First come named turns, each shown by rows before and after it. For each pair of rows after them, which turns, in which order, take the first row to the second? The first pair is done for you.
pelub:
[18 44 -41 -14 26 41 18 -23]  ->  [13 32 -55 -12 41 40 -2 -7]
[13 10 0 20 -2 45 35 -11]  ->  [6 -5 -18 26 13 47 15 3]
[-4 -26 12 23 -37 9 18 10]  ->  [-5 -29 9 27 -32 15 17 10]
[-16 20 -26 -37 -14 -8 6 18]  ->  [-13 24 -22 -37 -15 -6 16 12]
pokev:
[34 19 -17 33 -16 16 28 -22]  ->  [36 29 -6 21 0 10 11 -35]
[12 -2 43 -15 -14 1 10 -5]  ->  [12 0 36 -25 -21 -8 9 4]
[33 30 -2 9 -14 -21 -18 23]  ->  [29 13 -11 28 -22 -6 -5 32]
[14 37 -20 4 18 -8 -22 8]  ->  [8 22 -38 14 -3 -2 -8 26]
Lar:
[-12 29 -19 32 -5 28 27 5]  ->  [-4 -7 28 0 -30 -42 15 15]
[-18 -27 -26 11 -1 43 10 16]  ->  [-16 -53 8 -9 -26 -4 5 25]
[-27 -6 -10 -3 27 16 -5 -9]  ->  [-14 -15 -13 12 -18 13 26 10]
fafub:
[13 17 -28 -22 -9 -29 -24 25]  ->  [-5 12 -25 -44 -11 -27 -9 22]
[43 -14 38 57 -40 -13 -2 -28]  ->  [46 -11 12 59 -51 -26 -17 -1]
[1 -27 -19 61 28 46 -12 5]  ->  [-3 -31 -37 55 22 39 -17 22]
[25 33 -28 -3 12 -19 -27 17]  ->  [6 29 -33 -21 7 -20 -21 23]

Between the rows of a pair lie 2 to 3 turns.
[8 -13 57 -14 -16 5 2 -27]  ->  [37 -8 11 20 -27 -20 -33 13] => fafub fafub fafub
[-19 -6 -11 9 -7 19 38 -16]  ->  [-1 -6 -4 27 -3 18 29 -22] => fafub fafub
[6 15 2 20 -50 -12 41 -2]  ->  [14 3 47 17 -13 -21 17 -39] => pelub pokev Lar
[7 16 -33 15 -43 15 24 10]  ->  [-8 -12 17 -40 -20 -40 -12 1] => fafub Lar
[-11 13 17 30 -1 45 4 -5]  ->  [5 19 4 32 -36 24 11 15] => pelub pokev Lar
[4 -31 14 -4 -38 -31 -16 15]  ->  [2 -18 -15 41 -13 38 4 3] => pokev Lar Lar
[-4 3 9 -44 -6 -33 3 16]  ->  [0 21 -25 -7 -23 14 38 18] => Lar Lar pelub
[-13 1 18 -31 -45 -2 54 -11]  ->  [29 11 44 6 -25 1 33 -43] => fafub pokev fafub
[-32 -20 23 -38 16 30 34 -15]  ->  [-30 -37 30 -38 1 10 34 -3] => pelub Lar Lar
[8 9 28 28 46 -3 -16 -2]  ->  [16 2 5 54 16 9 5 18] => Lar pelub
[4 42 -39 26 -41 25 23 21]  ->  [-4 1 35 -37 -35 -57 -8 15] => Lar fafub
[-6 21 23 -16 -5 18 18 -23]  ->  [-2 5 25 -5 -29 12 30 -10] => pelub Lar
[9 11 -30 44 18 68 11 -22]  ->  [23 40 -23 20 42 43 -25 -34] => fafub pokev
[-21 9 30 -39 18 -1 11 -47]  ->  [-9 -21 14 -8 -47 -8 48 -6] => Lar pelub Lar
[26 10 43 -8 -7 -2 24 -23]  ->  [48 16 17 19 -13 -16 1 -2] => fafub fafub
[-23 -39 3 -23 50 24 -38 11]  ->  [-12 -4 -39 4 -8 64 25 24] => pokev fafub Lar
[-18 -12 -23 -31 -15 -38 -9 48]  ->  [-29 25 -19 -49 32 -9 -27 10] => pelub Lar
[1 6 23 -41 -9 -29 5 -2]  ->  [-16 15 5 -39 30 1 -14 -5] => fafub pokev Lar
[-17 21 3 -41 14 29 7 -29]  ->  [-5 15 7 -8 6 49 24 -33] => Lar pelub pokev
[13 -7 20 51 -29 18 27 -18]  ->  [-2 -25 -5 67 2 29 -2 2] => pelub pelub
[44 32 26 47 -6 5 -24 -20]  ->  [21 21 -28 33 -50 -4 -4 39] => pokev fafub pokev
[29 13 -30 16 -28 -25 -30 34]  ->  [-23 6 -28 -40 -34 -16 2 37] => fafub fafub
[24 11 -31 53 -21 41 24 15]  ->  [38 16 -31 53 21 12 -39 15] => pokev fafub pelub
[2 42 -13 -54 -10 -50 -21 10]  ->  [2 52 25 -52 -9 -20 13 -36] => fafub pelub fafub
[-18 -17 -20 1 17 -23 -31 29]  ->  [-5 -25 5 9 -34 -27 17 23] => pelub pelub pokev
[0 47 -24 -33 -18 -1 24 2]  ->  [14 49 7 -17 -3 8 28 -31] => fafub fafub fafub
[3 -48 21 24 -6 -11 8 -14]  ->  [-3 -29 -15 42 10 27 7 -14] => Lar pelub Lar
[-30 5 -30 -12 11 13 4 7]  ->  [-21 -36 20 6 3 -5 8 -3] => Lar pokev Lar
[-1 -11 -37 23 12 20 -2 13]  ->  [-4 -4 -35 12 27 14 -13 8] => pokev fafub fafub
[23 -15 41 -19 -30 -38 21 -13]  ->  [37 18 -15 36 -21 24 30 -11] => Lar fafub Lar
[-30 17 -17 -52 2 -26 -33 32]  ->  [-24 16 48 -41 26 1 -12 -35] => fafub fafub fafub
[-27 -27 11 -6 17 -19 -11 15]  ->  [-16 -8 -8 18 -26 0 32 16] => pelub Lar Lar
[0 -18 -31 50 17 25 -7 -2]  ->  [6 -39 -25 38 -8 -16 -17 24] => pelub Lar
[-26 1 -4 -31 36 5 8 -14]  ->  [-12 -4 -2 9 31 33 24 -19] => Lar pelub pokev
[-8 -8 17 14 -3 46 52 -29]  ->  [30 29 35 9 22 14 5 -54] => pokev fafub
[-3 29 8 -17 4 2 19 -20]  ->  [4 9 21 -14 -16 -10 29 -12] => Lar pelub Lar
[-22 -27 -7 -26 -25 -27 8 31]  ->  [-28 -38 30 -14 29 3 -3 -14] => pelub pokev Lar
[6 -9 -1 -25 -34 -17 8 43]  ->  [-14 4 5 -46 30 4 -25 14] => Lar fafub
[-13 14 16 -4 7 19 16 -26]  ->  [-10 4 30 -15 -1 0 12 -22] => Lar Lar
[-39 -18 -38 -7 23 19 -13 18]  ->  [-43 -20 -7 -10 35 33 1 -10] => fafub fafub
[24 16 -20 38 2 41 22 -17]  ->  [8 1 -49 34 14 30 -5 14] => pelub fafub
[-12 -32 3 0 28 -9 -53 4]  ->  [-14 22 -43 0 27 27 -31 1] => pokev pelub Lar
[-11 -19 29 4 24 21 14 -38]  ->  [4 11 34 -16 17 -1 10 -48] => Lar pokev
[14 20 10 25 35 24 -4 -13]  ->  [31 27 -12 17 -17 -14 8 22] => fafub pokev Lar
